In the data rows, the value 128 means zero.
Here are some points:
[111. 124.  98. 136. 104. 115. 100. 119. 103. 125. 116.  91.  85.   8.
  70. 141.]
[ 73. 117.  60. 113. 138. 125. 145. 155. 104. 121. 118. 131. 142.  32.
 158. 172.]
[107. 108.  81. 119.  71.  86. 107. 255. 136. 129. 113. 110. 157.  30.
  17. 130.]
[114.  56.  88. 118. 202. 135.  62. 255. 128. 151. 115.  69. 255.  17.
 177. 153.]
[146. 145. 144. 126.  75.  79. 113. 143. 197. 109. 143. 129. 161. 161.
  97. 100.]
[145. 139. 169. 151.  96. 110. 112. 111. 135. 143. 128. 157. 103. 255.
 140.  87.]
[249. 205. 134. 129. 249. 108. 145.  70. 135. 136. 103. 156.  99. 213.
  57. 117.]
[143. 107. 208. 128. 116.  86.  96. 143. 122.  66. 112. 123.  94. 186.
  42. 135.]
[150.  90. 166. 138.  76. 150. 125. 136. 138. 180. 155. 108. 149. 103.
 185.  66.]
[104. 110.  70. 117. 137. 144. 117. 170.  83. 128. 117. 114. 117.  25.
  94. 128.]
[ 72.  84.  82. 120. 180. 117. 157. 236. 119. 115. 127. 103. 159.  31.
 210. 148.]
[164. 120. 136. 138. 148. 105.  92. 241. 199. 155. 167.  84. 196.  70.
  39. 110.]
[132. 162. 212. 139.  79. 112. 140. 107. 193. 117. 177. 157. 127. 248.
 170.  96.]
[ 82. 167. 125. 104. 143. 174. 125.  78. 105. 141. 113. 125.  66. 104.
  28. 116.]
[243. 136. 153. 111. 149.  85. 133.  71. 138.  55. 102. 176.  71. 186.
  64. 142.]
[141. 158.  83. 126. 136. 134. 165.  73. 149.  91. 116. 153.  63. 101.
  67. 147.]
[146. 152.  65. 126.  85. 100.  83.  56. 148. 215.  97. 105.  74.  50.
 113. 160.]
[110. 136. 198. 129.  43.  81. 130. 172. 192. 113. 139. 112. 137. 174.
 120. 114.]
[117. 102.  50. 109. 204. 108. 142.  99. 146. 144.  77. 152.  71.  48.
 241. 140.]
[ 87.  59.  48. 127. 175. 111. 151. 255. 106. 124. 138.  88. 206.  15.
 220. 209.]
[ 76. 111.  41. 157. 141. 132. 110.  79. 111. 186. 119. 114. 135.  24.
 117. 125.]
[100. 151.  85. 144. 148. 120. 129.  65. 148. 208. 104. 125. 200.  17.
 204. 188.]
[205. 133. 114. 124. 199. 118. 150.  70. 134.  77. 107. 167.  83. 231.
  96. 126.]
24 more points follow, each with its number after it:
[ 90. 186. 255. 138. 131. 239.  94. 149. 156. 188. 101. 116.  94.  99.
 255. 123.] 0
[154. 120. 105. 138.  59. 124. 122. 250. 184. 203. 199.  92. 255.  72.
  18. 173.] 1
[113. 159. 175. 135.  57.  90. 118. 178. 203. 113. 128. 119. 105. 181.
  99. 102.] 2
[ 62.  87.  51. 120.  79.  89. 148.  70. 137.  95. 121. 117.  93.  68.
  99. 126.] 3
[153. 101. 127. 148. 194. 113. 134.  64. 140. 119. 105. 169. 104. 234.
 100. 119.] 4
[118.  75. 172. 139.  35. 153. 128. 146. 148. 153. 141. 114. 122. 138.
 200.  83.] 5
[102. 121.  93. 149. 107. 132. 102.  73.  97. 190. 120. 148. 205.  48.
 157. 208.] 6
[117.  69. 149. 138. 152. 151.  67. 191. 152. 136.  91.  94.  85.  31.
 255. 150.] 7
[ 92.  88.  97. 122.  98. 109.  96. 237. 117. 154. 140. 119. 255.  54.
  71. 152.] 8
[ 90. 207. 219. 145. 109. 136. 119. 126. 120. 125. 184.  99. 139. 217.
  57. 112.] 9
[ 82. 172. 111. 115.  71. 186. 122. 176.  82. 131. 146. 117.  85. 125.
  42. 115.] 10
[113.  79.  71. 110. 125. 105. 150.  75. 145.  77. 114. 161. 170.  61.
 169. 141.] 11
[146. 216.  91. 132. 218. 115.  93.  82. 116. 169.  85. 110.  84.  78.
   0. 102.] 12
[175. 132. 109. 119. 240. 127. 144.  65. 119. 132.  97. 152. 129. 107.
  59. 113.] 13
[ 71. 119.  64. 137. 110. 125. 158. 121.  89. 112. 114. 128.  81.  23.
 163. 179.] 14
[ 80. 115. 116.  97. 115. 161. 141.  62. 102. 145. 127. 132. 102.  92.
  67. 104.] 15
[ 97.  92.  82. 154. 109. 127. 104. 117. 105. 181. 126. 116. 157.  49.
  93. 134.] 16
[237. 216. 222. 141. 191. 102. 125. 104. 125. 115. 147. 130.  86. 255.
  82.  89.] 17
[212. 150. 189. 134. 158. 157. 124.  82. 106.  76. 146. 102.  77. 255.
  97.  99.] 18
[ 94. 175.  69.  99.  94. 140. 134. 146.  77. 116. 130. 106. 150. 100.
   0. 119.] 19
[ 62. 101. 125. 142. 146. 109. 150.  73. 141. 120. 131. 130. 133.  25.
 239. 142.] 20
[ 89. 187. 132. 124. 136. 104. 136. 101.  96.  90. 126. 117. 118. 103.
  42. 109.] 21
[210.  97. 184. 121. 196. 151. 142.  55.  92. 152. 157. 128. 159. 128.
 100.  91.] 22
[106.  98.  60. 103. 123. 161.  96. 140. 168. 172. 111. 111. 183.  84.
 158.  82.] 23
Which two of these numbered points are nearest to each point below, ignoring the 3 directions in which the first points spread most? Their numbers follow each, nearest first.
[143. 128.  65. 120. 115. 103. 109. 216. 155. 205. 150. 106. 255.  30.
  32. 157.] > 1 8
[116. 107. 121. 156. 201. 110. 159.  64. 134. 119. 112. 154. 105. 185.
  64. 111.] > 4 13
[104. 145.  62. 112. 218. 140. 103. 255. 146. 136. 119. 126. 133.  79.
 130. 164.] > 12 17
[107.  95. 110. 102.  98.  78. 150.  74.  99.  81. 100. 152. 114. 111.
  35. 143.] > 11 3
[ 67. 109. 109. 148. 148. 118. 154.  75. 142. 148. 112. 116. 143.  12.
 234. 146.] > 20 2
[165. 152. 140. 154. 163. 170. 129.  69.  88.  69. 128. 134.  64. 244.
  88. 112.] > 18 4
[121. 120.  85. 131. 115. 110.  90. 255. 202. 166. 175.  71. 255.  53.
  19. 154.] > 1 8
[141.  76. 129. 111. 151. 136.  98. 125. 149. 166. 114.  81. 142.  58.
 209.  90.] > 23 16
[ 79.  97.  35. 126. 116. 104. 144. 206.  91. 129. 128. 145. 129.  42.
 212. 211.] > 14 2
[149. 141. 120. 150. 254. 154. 126.  73. 106. 152. 116. 179. 181. 160.
 110.  70.] > 13 12
[ 96. 136. 255. 133. 119. 224. 104. 151. 129. 160. 132. 116.  98. 107.
 255. 130.] > 0 7
[122. 147. 206. 138.  96. 179.  86. 140. 172. 230. 118. 120.  86. 100.
 228. 138.] > 0 7
[233. 213. 121. 156. 255. 145. 152.  61. 101. 117. 156. 141. 135. 255.
 155.  90.] > 17 12
[113. 193. 110. 125. 112. 100. 134.  50.  88.  56. 122. 127. 117. 149.
  88. 123.] > 21 19
[ 98. 117.  92. 162. 138. 121. 129.  82. 136. 205. 143. 100. 173.  44.
 235. 175.] > 16 6
[101.  91. 107. 127. 120. 100. 192.  53. 127.  87. 126. 156. 102. 114.
  95. 144.] > 3 11
[ 92. 129.  54. 135.  68. 134. 107. 150. 125. 211. 118. 106. 207. 101.
 131. 202.] > 6 8
[ 86. 163.  67. 104.  96. 166. 142. 143.  90. 147. 117.  95. 116.  99.
  17. 111.] > 19 10
[188. 137. 123. 147. 189.  85. 184.  45. 119. 106. 133. 158.  86. 222.
  56. 129.] > 4 13
[ 75. 191.  70. 111. 138. 162. 129.  69.  61.  86. 118. 133. 188.  84.
  90. 121.] > 19 21
[168.  88.  69. 123. 154. 113. 176.  68. 124. 127. 110. 137.  73. 125.
 114. 133.] > 4 16
[171. 137. 189. 145. 174. 103. 173.  56. 145. 101. 132. 147. 101. 203.
  75. 116.] > 13 4
[114. 140.  89. 121.  94. 202.  87. 188.  89. 213. 112. 124. 144.  88.
 112. 152.] > 10 16
[121. 132.  91. 122. 177. 144. 168.  67. 118. 107. 107. 147.  64. 170.
 104. 118.] > 4 15
[152. 115. 123. 142.  88.  70.  86. 210. 148. 113. 144. 128. 230.  92.
  16. 119.] > 8 16
[143.  97. 108. 124. 141. 142. 113.  78.  92.  79. 118. 117. 174. 108.
 150. 104.] > 11 18
[113.  81. 113.  91.  96.  92.  90. 255. 180. 133. 153. 101. 255.  72.
 148. 171.] > 8 11
[114. 126. 116. 104. 199. 204. 115. 101. 103. 207. 132. 138. 198. 106.
 108.  81.] > 22 13
[125. 107. 228. 125. 115. 138. 146. 108. 129. 117. 148. 156. 130. 255.
 198.  84.] > 15 16
[125. 130. 126. 117. 121. 211. 116. 144. 113. 193. 176. 109.  85. 132.
 115.  68.] > 10 15
[161. 143. 184. 151.  92. 114. 111. 137. 121. 127. 151. 147. 162. 255.
 165.  95.] > 16 8
[ 78. 138. 110. 103. 151. 199. 139.  98.  86. 152. 135. 113. 161.  75.
  74.  82.] > 15 19
[217. 128. 246. 152. 101. 150. 148. 107.  81.  57. 158. 130. 109. 255.
 200. 104.] > 18 14
[ 62.  96. 125. 134. 140. 130. 184.  52. 143. 137. 136. 119. 104.   0.
 235. 153.] > 20 14
[ 94.  81.  57. 120.  98. 118. 152. 255.  94.  82. 121. 146. 125.  80.
 186. 160.] > 14 10
[ 76. 115. 109. 125. 103. 143. 110. 214. 116. 163. 130. 114. 230.  66.
  94. 130.] > 8 19
